Rotation paths and how fast each direction turns (degrees each step):
Each turn is a multiple of 5 degrees from 10 to 175, or 0.
Each row of a path follows its step; steps can be skipped.
Rotation 1:
step 3: [-2.57  0.40  3.14 -2.24  1.76 -1.31 -0.38  1.48  0.70 -2.31 -2.78  0.01
 -1.87  1.21 -0.98  1.99  0.81  1.18 -0.03  2.00  1.19  2.44  3.28  0.23
  2.06  1.20  0.86 -1.13  0.76 -0.91  0.41 -0.83 -0.76 -2.81 -1.37  2.35
 -0.27 -0.29  2.27]
step 4: [-2.03 -0.79 -1.33 -2.01 -0.50  0.02 -0.82 -0.49  0.30  3.49 -1.01  1.79
 -0.87  0.55  0.63 -0.14  1.46  0.82  0.46 -0.57  1.54  1.47 -1.64 -0.40
  1.53  0.75 -0.38  0.50 -1.94  3.95 -2.52 -1.56  3.43 -0.48  0.84  2.95
  0.85  3.09 -1.85]
step 5: [ 2.22 -2.58 -2.02 -0.30  0.09  0.21  0.79  0.83 -3.59  1.55  0.54  0.74
  0.70 -1.66 -3.36 -1.98 -2.58 -0.62 -1.65 -0.43  0.30  1.41  0.97  0.46
 -2.26 -4.05  0.99 -0.07  1.68 -0.54 -2.16 -0.64  0.91 -1.36 -0.12  1.45
 -2.62  0.10 -0.57]
step 6: [-0.59  2.24  0.95  0.28  3.25  3.27  0.82  0.16 -0.47 -1.36  0.19 -1.29
  0.14 -1.72  0.70  1.17 -1.75  0.09 -2.68  1.47 -1.79 -0.84  0.89 -0.40
  2.11 -1.16 -0.61 -0.99  0.68  1.45 -2.04  1.24 -4.20  2.58  0.67  3.58
 -1.02  0.29  0.29]
step 9: [-0.33 -0.25 -0.79  2.96  0.02 -1.90 -3.32  1.50 -1.30  1.33 -0.33 -0.12
 -0.23 -0.63  0.02 -2.52 -0.96  0.43  0.24  0.24 -1.57 -0.07 -0.06 -1.57
 -0.45 -2.56  0.55  1.78 -0.18  1.08  1.75  3.38 -4.57  2.23 -0.06 -2.84
 -1.90  1.27 -0.10]
step 11: [-1.87 -0.04  1.62 -3.24 -0.15 -1.35  1.55 -2.64  0.57 -0.92 -0.73 -0.81
 -2.25 -0.34  0.12  0.98  2.19  3.01  0.41 -4.52 -0.36 -1.08 -1.13 -1.63
  1.28  0.69  1.14  1.61  1.76 -2.27  2.22  1.62  1.45 -2.14 -0.02 -1.31
  0.96 -0.41 -0.28]
step 15: [ 1.66 -0.19  1.12  0.35 -0.87  0.86  5.03  0.25 -1.45 -1.11 -1.53 -0.71
 -0.87 -2.16 -0.42  2.82 -1.31  0.79 -2.61  0.93  1.59 -0.86  2.97 -0.89
  0.97  0.96  0.38  0.33  1.24  0.12 -0.60 -2.55  0.55 -1.48 -0.74 -2.71
 -0.11  2.46 -2.47]
step 17: [ 1.51 -1.21  0.90  1.13  0.88 -2.83 -1.49 -1.61 -1.41  1.60  1.29 -0.17
  1.38 -3.97 -2.41  0.46 -0.91 -2.36  1.66  1.86 -0.45 -0.42 -3.76  1.47
 -2.10  0.16  1.08 -1.92 -1.76  1.33  1.33 -1.70 -2.62  0.29 -0.41 -0.23
  0.93 -0.55  0.03]
[ 0.11 -1.16 -0.94 -0.95 -0.68 -0.08  0.72  0.90  0.30 -0.22  0.21  0.01
  0.38  0.02  0.78  0.04 -0.92  0.19 -0.13 -0.14  0.46  0.35  0.10 -0.16
 -0.34 -0.72  0.17  0.99 -0.03  0.90  0.17  0.23 -0.31  0.65 -0.71 -0.24
 -0.02 -0.92 -0.37] -> 100
[ 0.67  0.42  0.83  0.19  0.26  0.22 -0.87  0.91 -0.62 -0.10  0.02 -0.42
  1.08  0.99  0.92  0.61 -0.05 -0.13  0.42 -0.57  0.55  0.28  0.72 -0.17
  0.43 -0.05  0.29 -0.14 -0.17  0.52 -0.13  0.02 -1.27 -0.33 -0.08  0.36
  0.31  0.25  0.82] -> 110
[-0.46  1.00  0.15  0.33  0.15 -0.06  0.72 -0.06 -0.87  0.02  0.46  0.14
 -0.06  0.30 -0.29  0.14 -0.49  0.16  0.51 -0.24  0.03  1.27  0.05  0.98
  0.82  0.42  1.25 -0.05 -0.53  0.12  0.38 -0.76  0.49  0.68 -0.32 -0.91
  0.09 -0.53 -0.36] -> 25
[-0.66  0.21  0.16  0.81 -0.19  0.28  0.55  0.12  0.53  0.34 -0.26  0.29
 -0.05  0.39 -0.23  1.68 -1.41  0.31 -0.22 -0.63 -0.94 -0.41  0.16 -0.36
 -0.81 -0.25  0.48  0.56 -0.02 -0.73 -0.20 -0.01  0.07  0.19  0.50  0.39
  0.51  0.14  0.49] -> 85
[ 0.19  0.67  0.90 -0.34 -0.10  0.26  0.25 -0.94  0.64  0.09  0.05 -0.52
  1.14  0.38 -0.77 -0.17 -0.18  0.86 -0.45  0.23 -0.37  0.02  0.63  0.42
  0.21 -0.85 -1.05  0.03 -0.02 -0.12  0.58 -0.16 -0.73  0.12  0.21  0.23
 -0.07 -0.96 -1.00] -> 90
[-0.11 -0.64 -0.10  1.00  0.74  0.17  0.35 -0.49  0.25 -0.27 -0.72 -0.27
 -0.97  0.40  0.01  0.26 -0.09 -0.19  0.08  0.33 -0.22  0.42  1.42 -1.13
  0.10  0.16 -0.20 -0.75 -0.31  0.76  0.89  0.20 -0.28  0.64 -0.72  0.01
 -0.59  0.33 -0.41] -> 120
Rotation 2:
step 1: [-0.12 -1.12 -0.87 -0.38 -1.76  0.29 -1.65 -2.43  0.32 -0.98 -0.90 -0.95
 -3.43  0.08  2.34  2.96 -0.28 -0.35 -0.43 -0.70 -0.33  3.08  0.52  1.41
 -2.51 -0.06 -1.02 -0.63 -0.55  0.68 -1.63 -2.77 -0.53 -4.06 -2.07  0.24
 -2.56  1.76 -1.74]
step 3: [-1.39  1.03 -2.59 -0.84 -0.90 -1.11  2.27  0.84 -1.66 -1.41  1.08  0.80
 -1.13 -1.47  0.86 -3.69 -0.45  3.19  0.60 -0.66 -0.96 -0.30  2.17  2.38
 -0.61  0.58 -1.23 -0.36 -0.98 -0.68  0.88  2.94  1.27  0.43  1.77  2.47
  0.98  2.98  2.38]
step 5: [-0.23 -1.29  0.85 -1.12 -0.01  2.66 -1.22 -2.54 -1.26 -0.28  1.69 -2.13
 -1.15  1.85 -2.38 -0.65  1.80  1.06 -0.41  3.11 -0.40  0.34 -3.04 -0.02
 -1.78  3.18 -0.71 -0.05  1.02  1.70  3.37 -0.69 -0.92 -1.54  0.26  1.38
 -0.82 -1.39 -2.57]
step 7: [-0.69 -0.21 -1.11 -2.85  2.31 -1.40 -1.25 -0.08  1.99 -0.99 -1.58 -0.50
 -1.28 -0.50 -0.61  1.10  2.16  1.04 -2.08 -1.87 -2.40  1.22  2.35 -1.23
  0.08 -3.48  0.21 -1.61 -0.46 -0.76 -0.15  2.21 -3.25  1.48 -0.74  3.69
  0.56  0.96  0.39]
step 14: [-0.89 -1.00 -2.01 -0.33  0.11 -1.06 -0.62 -1.47 -0.19 -1.11  3.84 -0.22
 -2.13 -1.27  2.71 -1.02  3.48  0.73 -1.68 -0.19 -2.19  0.18 -0.89  1.07
 -0.13  2.30  1.12  1.56 -2.59 -0.37  0.76 -0.15  1.68  3.57  1.24 -0.31
  2.45 -1.89  1.54]
step 16: [ 0.88 -2.18 -1.75  1.37  0.21  0.39  0.13 -1.62 -0.41 -1.14 -1.33 -2.76
  1.91  1.40 -1.22  0.78  0.06 -2.56 -4.84  0.57  1.50  1.29  1.81 -0.10
 -0.67  1.25  0.09  1.47  2.29 -1.04  1.70  1.66 -2.33 -2.68  2.33  1.04
 -1.10  0.31 -1.28]
step 21: [-2.71 -0.85 -4.94  0.02 -3.22  0.11  1.48  1.78 -1.32 -0.70  2.59 -1.00
  0.69  0.77 -0.87 -0.53  0.48  0.33  2.71  2.04  0.31  0.66 -1.59  0.03
 -0.01  0.84 -0.26 -2.60  2.71 -1.56  0.50 -0.61  0.06 -1.46  1.29  2.26
  1.72 -0.98  0.27]
step 22: [-2.47  0.49 -0.30 -1.58 -1.43  1.74 -0.81 -0.74  0.53 -1.34  2.36  0.01
 -1.95  1.59  0.48  2.49  2.44 -0.29 -1.76  0.62 -0.18  2.99 -4.31 -2.02
  0.34  0.23  0.01 -0.52  0.26  3.78 -0.52 -0.58 -0.90 -2.10  0.97  2.30
  1.79 -0.21  0.21]
[-0.10  0.57  0.72 -0.47  0.63 -0.99  0.10  0.92 -0.86 -0.11  0.17 -0.47
 -0.24 -0.44  0.79  0.30  0.08 -0.42  0.47  0.34  0.04 -0.16  0.17  0.46
  0.49  1.85 -0.34  0.16  0.02 -0.39  0.22  0.56 -0.51 -0.06 -0.48 -0.05
 -0.10 -0.82 -0.45] -> 70
[-0.12  0.06 -0.66  0.95  1.30  0.15 -0.47  0.99 -0.05 -0.65 -0.09 -0.02
 -0.05 -0.08  0.53  0.65 -0.66  0.13  0.74 -0.26  0.26  0.01  0.32  1.11
 -0.32 -0.48 -0.25 -0.25  0.85  0.78 -0.42 -0.46  0.81 -0.59 -0.60 -0.15
 -0.19  0.48  0.13] -> 40
[ 0.21 -0.31  0.49  0.82  0.06  0.62 -1.07 -0.51 -0.33  0.46 -0.31 -0.14
 -0.08 -0.54 -0.71 -0.39 -0.22 -0.13  0.03 -0.27  0.34  0.11  1.04  0.18
  0.35  0.70  0.39 -0.83 -0.40 -0.17 -0.16 -0.87 -0.13 -0.87  0.68  0.48
 -1.24 -0.82 -0.04] -> 95
[-0.63 -0.08 -0.41 -0.08 -0.54  0.11 -0.43  0.35  0.18  1.31 -0.26  0.09
  0.53 -0.14 -0.93  0.91  0.29  0.12 -0.47  1.55  0.47  0.18 -0.01  0.38
  0.40  0.73  0.12  0.40  1.09  0.86  0.32  0.34  0.25 -0.38  0.41 -0.22
  0.25  0.26  0.22] -> 65
[ 0.86 -1.37  0.44 -0.44  0.34 -0.51 -0.16 -0.36 -0.34  0.24 -0.52 -0.02
  0.26 -0.79  0.47  0.20 -0.69  0.04  0.06  0.17  0.66  0.15  0.34  0.26
  0.43 -0.95 -1.02 -0.14 -0.15  0.22  0.36  1.17  0.25  0.23  0.52  0.80
  0.45 -0.34  0.76] -> 85
[ 1.14  0.20 -0.18 -1.07 -0.31  0.32 -0.66 -1.00 -0.69  0.13  1.06 -0.56
 -0.37 -0.16  0.23  0.54  0.09 -0.20  0.63  0.54  0.13  0.04 -0.20  0.05
  0.23 -0.12  0.25  0.62 -0.51  1.09 -0.41 -1.14  0.53  0.12 -0.63 -0.13
  0.29 -0.31 -0.05] -> 85
Rotation 3:
step 0: [-0.52  1.53 -0.81 -0.23 -0.39 -0.86 -1.16 -0.67 -0.14  1.43  0.51  1.59
  0.53 -1.83 -2.38  0.62 -2.39 -1.89 -0.94 -3.62  1.30  0.54 -0.72  1.67
 -2.01  0.69 -2.46  1.96  4.69  1.71  0.29  1.62  1.74 -0.82 -1.80 -0.23
  0.14  3.38 -1.23]
step 1: [ 2.15  1.12 -3.62 -0.27  0.80 -1.71  0.69  0.40 -0.33 -1.52 -0.91 -0.11
  0.69  0.85  0.53  1.49 -2.83 -2.31  2.33 -1.18 -0.68 -1.82  0.49  0.55
  0.27  0.05  3.41 -1.61  0.62  2.19 -2.65 -0.65 -1.17 -0.58  0.80  2.20
  4.45 -0.67  0.50]
step 6: [-2.79  1.63 -3.33 -0.54  0.46  0.17 -1.09 -0.19 -0.29 -2.25  0.84  0.04
 -0.24  0.24 -0.50  1.93 -0.70 -2.29  0.06 -3.17 -2.86 -0.70 -0.21 -2.40
 -1.87 -2.66 -0.29 -2.36  1.37 -0.56  1.31  2.23 -0.91 -1.33 -1.63 -0.15
 -2.66  2.14  2.32]
step 7: [ 0.95  0.22  0.26  0.08  0.53 -5.57 -0.23  0.66 -1.88 -0.88  0.56 -1.43
 -0.22 -2.69 -1.99 -3.32 -0.85 -2.21  0.60 -0.09  0.45 -1.19 -0.32  0.98
 -0.58  1.37  2.95  0.01  2.83  2.55 -0.20  0.55  2.18 -0.95 -1.73 -0.69
  0.53 -0.02  0.17]
step 9: [ 1.37 -0.92 -1.54  1.10 -0.39 -2.86 -1.21  2.32  0.98  0.96 -0.84 -0.74
  0.78  0.78 -0.80  1.45 -0.96 -1.46  2.66 -5.03  3.69 -0.70 -1.54  2.39
 -1.84  0.31 -1.27 -0.03  2.44 -0.56  2.56  1.57 -0.53 -0.63 -0.69 -1.40
 -0.37 -0.64  0.57]
step 11: [-1.78  1.18 -3.59  0.85 -0.77 -1.66 -0.19  0.05 -2.98  1.95 -1.34 -0.07
 -1.35 -1.47  0.85  2.65  0.09 -0.58  1.69 -1.19 -0.12  0.61 -0.49  1.33
  1.49  0.60 -3.21  3.11  3.37  2.05 -0.18 -0.71 -2.21  0.54  1.32  2.64
  0.49 -0.75  1.47]
step 17: [ 0.49  1.47 -1.59  0.75 -2.03 -3.90 -0.94  0.85 -0.83 -2.74  1.20  0.54
  1.85  1.14  0.11  3.02 -0.33 -3.25  1.25 -1.68 -1.55  0.18 -0.42 -2.32
  1.70  1.11  0.80 -0.40  1.18 -0.25 -3.02  1.69 -0.66 -0.90  1.13  1.38
  2.96  0.62  1.93]
step 21: [-0.70  0.99  0.73 -1.13  2.54 -0.78  0.37  0.94  0.68 -0.66 -2.61 -3.65
  1.38 -0.92  1.29 -0.39  1.18 -1.02 -1.26 -0.41  2.71 -2.65  3.01 -2.21
  0.37  0.00 -2.08  2.75  3.88  0.23  0.08  0.42 -0.38  0.36 -1.58  2.34
 -0.13  2.24  1.02]
[-0.01 -1.21 -0.21 -0.45  0.12 -0.05 -0.45 -0.81  0.23  0.55  0.55 -0.44
  0.36  0.77 -1.09  0.59  0.49 -0.36  0.11 -0.15 -0.10 -0.39 -0.09  0.16
 -0.80  0.19 -0.22  0.18  0.34  0.56  0.18  0.46  0.04  0.89  1.09  0.10
  1.30  0.10 -0.56] -> 40
[ 0.60 -0.33 -0.93 -0.10 -0.66  0.00 -0.16  0.46 -0.35 -0.13 -0.06  0.11
  0.83 -0.61  0.09 -0.15  0.16 -0.03  0.57  0.42 -0.73 -0.22  0.41 -0.55
  0.62  0.87 -0.26 -0.06 -0.33  1.45 -1.09 -0.54  0.98  0.21  0.47 -0.20
 -0.45 -0.66 -0.33] -> 115
[ 0.18  0.29  0.78  0.44 -0.18  0.26  0.34 -0.50  0.70  0.25 -0.53 -0.10
  0.32  1.09  0.12 -0.62 -0.16 -0.36  0.17 -0.07  0.37 -0.77  0.49 -1.70
 -0.20 -0.24  0.67 -0.69  0.06  0.09 -0.99 -0.48 -0.05  0.24 -0.23  1.13
  0.30  0.16  0.10] -> 160
[-0.77  0.50  0.89 -0.02 -0.18  0.31 -0.66  0.23 -0.13 -0.04 -0.68 -0.10
 -0.79 -0.41 -0.49 -0.27 -0.27 -0.75  0.24 -0.47 -0.86 -1.28  0.14  0.10
  0.69  0.27  0.03  0.25 -0.73 -0.21  0.65  0.29  0.85 -0.67  0.95  0.33
  0.63 -0.39  0.38] -> 70
[ 0.42 -0.28 -0.24  0.76  0.41  0.09 -0.56  1.00  1.14 -0.10  0.41 -1.23
  0.15  0.54  0.53  0.22  0.30  0.34  0.70 -0.01 -0.66  0.17 -0.62 -0.64
  0.13  0.24 -0.46 -0.96  0.09 -0.63  0.47 -0.15  0.35 -0.73  0.43 -0.63
  0.10  0.79  0.21] -> 100
Rotation 4:
step 1: [-2.85  2.04 -0.54 -0.01 -1.68 -0.92 -0.55  1.77  0.97 -3.00 -1.76  2.81
 -2.65 -0.09 -1.44  0.12  0.86  0.37  4.94 -0.50 -1.35 -0.70  0.19  0.82
  0.08  0.97  0.81 -1.84 -1.81 -1.69  1.86 -0.36  1.14 -0.06 -0.11  2.07
  0.04 -0.19  3.22]
step 3: [ 2.15  1.05  0.32 -3.24 -0.69  4.18  1.21 -0.60 -0.15 -0.66  1.36 -2.19
  1.14 -2.95 -0.76 -0.17  0.66  0.35  3.13  0.92  0.27  0.50  3.26  0.05
  0.63 -1.14 -1.22  2.22  0.01 -1.02  1.88  3.19 -1.97  0.90 -0.24  0.17
 -0.47  2.45  1.12]
step 4: [-0.43 -0.55  0.55  1.13  3.31  0.33  2.21 -2.28  0.44 -1.54  1.97 -0.93
  0.61 -0.93 -2.63  1.16  1.96  0.44  2.45  1.61 -0.89 -0.90  0.88  0.13
  0.59 -0.86  1.78 -0.59  0.08 -0.10 -1.08  0.24 -2.80  3.06 -2.05  1.84
  0.50  4.70  1.14]
step 6: [-1.88  1.61  0.35  0.94 -0.17 -1.41 -0.27  0.79 -1.14 -0.15 -1.10 -1.95
 -1.73 -4.33 -1.39  0.20  1.03 -2.34  2.42  1.16  1.26 -1.08  0.63  1.22
  0.36  1.37 -3.65  0.69  2.44  1.92  1.00 -3.63 -0.61 -0.75  0.69  0.10
 -3.30 -0.36  0.10]
step 7: [-1.71 -1.83  0.53  2.01 -0.67  1.35 -2.12 -1.57  1.41 -1.35 -0.29  0.24
 -1.42  0.89 -0.88 -0.91  0.42 -0.83  4.69 -0.24  2.93 -0.39  2.26 -0.96
  0.33  1.81  0.34  0.56  4.83 -1.18  0.58 -1.29  1.28 -2.40 -0.38  0.22
 -1.86  0.99  1.37]
step 13: [-5.19 -0.33  1.23  2.02  0.63 -0.12 -1.93  0.89 -0.32 -1.76 -2.51  1.31
  0.82 -0.11 -2.89 -1.23  1.40  0.48  1.69 -0.91 -0.14 -1.12  0.32  2.72
  1.38  0.09  2.27  0.79  0.52  2.64  1.67  0.11  2.73  0.95 -1.02 -0.24
 -1.69  1.50 -1.51]
step 14: [-1.12  1.23  2.41 -0.32 -3.30  2.23 -0.63  2.22 -1.50 -0.96 -0.74 -1.38
  0.15 -2.06  0.31 -0.08 -0.91  2.33  2.42 -0.05  0.30 -2.31 -0.04  0.00
  1.06  0.57  1.63 -2.33  2.40  1.53  2.62  1.81  4.78 -1.16 -0.14  1.59
  1.20  0.13 -0.42]
step 15: [-0.15  1.19  3.96 -2.18 -2.43  0.28 -0.50  1.28  1.14 -0.40  1.38 -1.96
 -1.57 -2.07  0.84  1.16  1.08  0.64  3.11 -0.13 -2.46  3.13 -1.30  1.34
 -1.19  2.58  0.03 -1.19  2.05 -1.91  2.19  1.39 -0.20  1.84  0.69  0.91
  0.45  2.25  0.48]
[-0.72 -0.40  0.74 -0.87 -0.20 -0.18  0.91  1.03  0.80  0.37 -0.17  1.06
  0.15  0.15 -0.06  0.01 -0.33  0.13  0.07  0.17  0.34 -0.32 -0.11 -0.16
 -0.67  0.71 -0.14  0.83 -0.79  0.68 -0.54 -0.72 -0.36 -0.11  0.79 -0.09
  0.55  0.88  0.00] -> 100
[-0.14 -0.04 -0.61 -0.24  0.74 -0.19 -0.16  0.77 -0.35  0.21  1.15 -1.13
 -0.63  0.17  0.09  0.44 -0.38 -0.19 -0.58  0.21 -0.10 -0.31  0.64  0.45
  0.04  0.25  0.73  0.31 -0.76 -0.56  0.04 -1.66  0.45 -0.21 -0.53 -0.37
 -0.47  0.39  0.27] -> 60
[-0.34  0.29  0.21  0.35 -0.37 -0.44 -0.22  0.29  0.33 -0.59 -0.47 -0.58
  0.49  1.01 -0.56 -0.13 -0.03 -0.85  0.21 -0.36  0.06  0.39  0.56  1.39
  0.10 -0.64  0.06  0.90  0.59 -0.72 -0.45 -0.10 -0.79  0.71  0.75  0.24
 -0.04  0.27  0.93] -> 120
[ 0.39  0.05  0.56  0.69  0.77 -0.02 -0.27  0.07  0.40  0.60 -0.06  0.03
 -0.14  0.69 -0.94  0.42 -1.00  0.14  0.32 -0.48 -0.20 -0.04 -0.78 -0.42
 -0.73 -0.78 -0.19  0.26  1.03  0.05  0.09 -0.59  0.18  0.65 -0.69 -0.30
 -0.12  0.69 -1.29] -> 160
[-0.08 -0.70 -0.10 -0.48  0.06  0.26 -0.58  0.64  0.60  0.50 -0.48 -1.14
  0.65  0.11  0.24  0.33 -0.41  0.38  0.39  0.08  0.63 -0.04  0.75 -0.19
  1.01 -0.54 -0.80 -0.90  0.53  0.70 -0.41  0.29 -0.09 -0.93 -0.35 -0.28
  0.22  0.97  0.35] -> 100
[ 0.27 -0.68 -0.14 -0.05  0.05 -0.10 -0.11 -0.48  0.20  0.59  0.20  0.53
 -0.74 -0.57 -0.71 -0.26  0.29 -0.37 -0.61  0.74  1.03  0.57  0.41 -0.33
 -0.16 -0.30  0.46  0.07  1.29  0.43 -1.43 -0.64  0.09 -0.02  0.21 -0.41
 -0.16 -0.86  0.54] -> 25
